Each row has a name. Each question is about the rows just above it.

[ 2.48  4.07  3.04  2.70 -0.31  5.00  0.19  6.45  3.26 -4.70  1.48 -6.89
  7.07 -5.44 -4.24  0.93  0.71  0.02 -3.15  1.79  1.50  1.66  0.52  1.94
  5.29] -> Z_308
[ 1.47 -6.72  1.14  0.94 -1.89  1.62 -1.75  2.87 -1.07 -0.78  3.37 -3.34
 -1.82 -0.87  6.88  4.52 -5.55  1.23  5.24  3.32  1.72 -3.79 -0.67 -0.33
  6.99] -> Z_449
[ 4.72 -6.81  1.52 -0.22  0.13 -1.80 -4.08  4.67 -0.03 -0.18  3.20  1.04
  0.44  0.46  2.97  2.81 -4.61  3.79  4.93  3.32  1.71 -3.79 -0.67  2.67
  4.70] -> Z_293
[ 1.47 -6.72  1.14  5.13 -1.89  1.62 -1.75  2.87 -1.07 -0.78 -0.25 -3.34
 -1.82 -0.87  6.88  4.52  3.53  1.23  5.24  0.62  5.26 -7.65  0.92 -0.33
  6.99] -> Z_878
[ 1.92  4.08  2.30  2.07  0.06  5.17  0.77  5.99  3.94 -4.70  1.39 -7.61
  7.02 -4.87 -4.99  1.05  0.51 -0.52 -3.30  2.26  0.20  2.02  0.98  2.22
  5.35] -> Z_621
[ 1.16 -6.79  1.56  0.87 -1.72  1.06 -1.78  2.85 -0.36 -0.38  3.53 -3.21
 -2.16 -0.61  6.78  4.77 -5.59  0.87  5.87  0.87  5.26 -7.65  0.93 -0.33
  7.09] -> Z_405
[ 2.25  4.35  3.04  1.88 -0.38  5.04  0.35  6.05  2.69 -3.74  1.40 -7.76
  5.77 -5.50 -4.38  1.04  1.29 -0.27 -3.64  1.25  0.29  1.97  0.87  1.92
  5.19] -> Z_443
[ 1.47 -6.72  1.13  0.14  0.50 -1.45  0.36  6.05  2.69 -3.74  3.12 -0.14
  0.30  1.16  2.30  2.73 -5.05  2.72  4.71  3.43  1.66 -4.18 -0.95  2.64
  5.13] -> Z_540
[ 2.84  7.08  0.46  5.11  0.45  0.27  0.08 -0.09  4.02 -0.20 -0.45 -4.26
  5.50 -2.48 -3.30 -1.34  4.56  1.89 -2.72  1.61  1.98  1.72  2.22 -0.88
  5.75] -> Z_8
[ 3.77  7.17  0.52  4.90  1.36 -0.19  0.61  0.55  3.26 -0.37 -0.76 -3.27
  6.10 -2.12 -3.34 -1.21  4.89  1.08 -2.70  1.15  1.76  2.06  2.31 -0.34
  5.87] -> Z_246
Go on from [ 0.35  6.05  2.69 -3.74] to the end of its row.  [ 1.40 -7.76  5.77 -5.50 -4.38  1.04  1.29 -0.27 -3.64  1.25  0.29  1.97
  0.87  1.92  5.19]
The rest of the row after [ 1.72 -3.79 -0.67 -0.33]:  [6.99]
After [0.87 1.92], its row goes on with  [5.19]
The rest of the row after [7.17 0.52 4.90]:  [ 1.36 -0.19  0.61  0.55  3.26 -0.37 -0.76 -3.27  6.10 -2.12 -3.34 -1.21
  4.89  1.08 -2.70  1.15  1.76  2.06  2.31 -0.34  5.87]
The rest of the row after [ 3.32  1.71 -3.79 -0.67]:  [2.67 4.70]
The rest of the row after [-7.76  5.77]:  [-5.50 -4.38  1.04  1.29 -0.27 -3.64  1.25  0.29  1.97  0.87  1.92  5.19]
After [5.17 0.77], its row goes on with  [ 5.99  3.94 -4.70  1.39 -7.61  7.02 -4.87 -4.99  1.05  0.51 -0.52 -3.30
  2.26  0.20  2.02  0.98  2.22  5.35]

[ 6.73  3.87  1.69 -1.21  2.22 -2.11  1.38 -3.34 -1.69 -1.08 -0.30 -1.48
  0.84] = Z_532
[ 5.94 -0.16 -2.51  6.13 -1.81  2.46  2.53 -1.86  1.90 -4.60 -2.69 -0.69
 -3.92] = Z_293
[ 1.21 -0.59  5.13  3.98 -2.62  3.87 -2.96 -5.81  0.09 -1.71  1.69 -2.41
  2.25] = Z_246
[-3.87 -1.33  0.32 -1.95  2.34  1.92 -2.51  3.42  0.57  3.59  3.46  3.10
 -1.18] = Z_443
[ 5.95 -5.03 -1.63 -3.47 -3.33  0.61 -2.81 -1.80  1.69 -1.62  3.88 -4.34
  1.27] = Z_540
[ 1.72 -1.23 -3.97  3.50  2.90  0.65 -6.25  5.99  0.73 -0.67 -0.39  3.04
  1.65] = Z_8
[ 3.98  0.05  2.00  6.13 -1.81  2.45  4.22  6.10 -3.28 -1.93 -2.39 -3.04
  1.30] = Z_23
[-3.87 -1.33  0.32 -1.95  2.34  1.92 -2.51  3.42  0.57  3.59  3.46  3.10
  4.46] = Z_621
[ 3.74  3.93  3.41 -2.70 -1.53 -6.35 -1.47  4.00  0.98  0.17  5.25  1.43
  0.51] = Z_878
[-4.56 -0.52  0.79  2.02 -8.16  2.86  2.53 -1.87 -0.09 -0.28 -0.85  2.94
  3.54] = Z_449
Go on from [-1.69 -1.08 -0.30] to the end of its row.  [-1.48  0.84]
The rest of the row after [ 1.69 -1.62  3.88 -4.34]:  [1.27]
Go on from [-1.69 -1.08 -0.30 -1.48] to the end of its row.  [0.84]
After [ 6.13 -1.81  2.46], its row goes on with  [ 2.53 -1.86  1.90 -4.60 -2.69 -0.69 -3.92]
After [ 2.53 -1.87], its row goes on with  [-0.09 -0.28 -0.85  2.94  3.54]

[ 0.12 -5.29  2.62 -3.83]  Z_23
[ 4.01 -0.42  6.62 -0.01]  Z_308
[ 4.32  1.36 -5.53 -0.12]  Z_532
[ 4.55 -4.31  0.74 -3.82]  Z_405
[ 2.39 -6.54 -1.35 -5.56]  Z_8
[ 4.38 -0.18 -5.24 -1.29]  Z_621
[4.32 1.36 6.82 3.27]  Z_878
[ 4.32  1.36 -5.53 -3.22]  Z_443
[ 2.39 -6.54 -4.48  3.90]  Z_449
[-7.86 -1.92  2.77  0.86]  Z_246
[-7.36 -1.23  1.59  0.10]  Z_293
[-7.87 -1.92  3.66 -0.13]  Z_540
The rest of the row after [ 4.38 -0.18]:  [-5.24 -1.29]
Go on from [-7.87 -1.92] to the end of its row.  [ 3.66 -0.13]

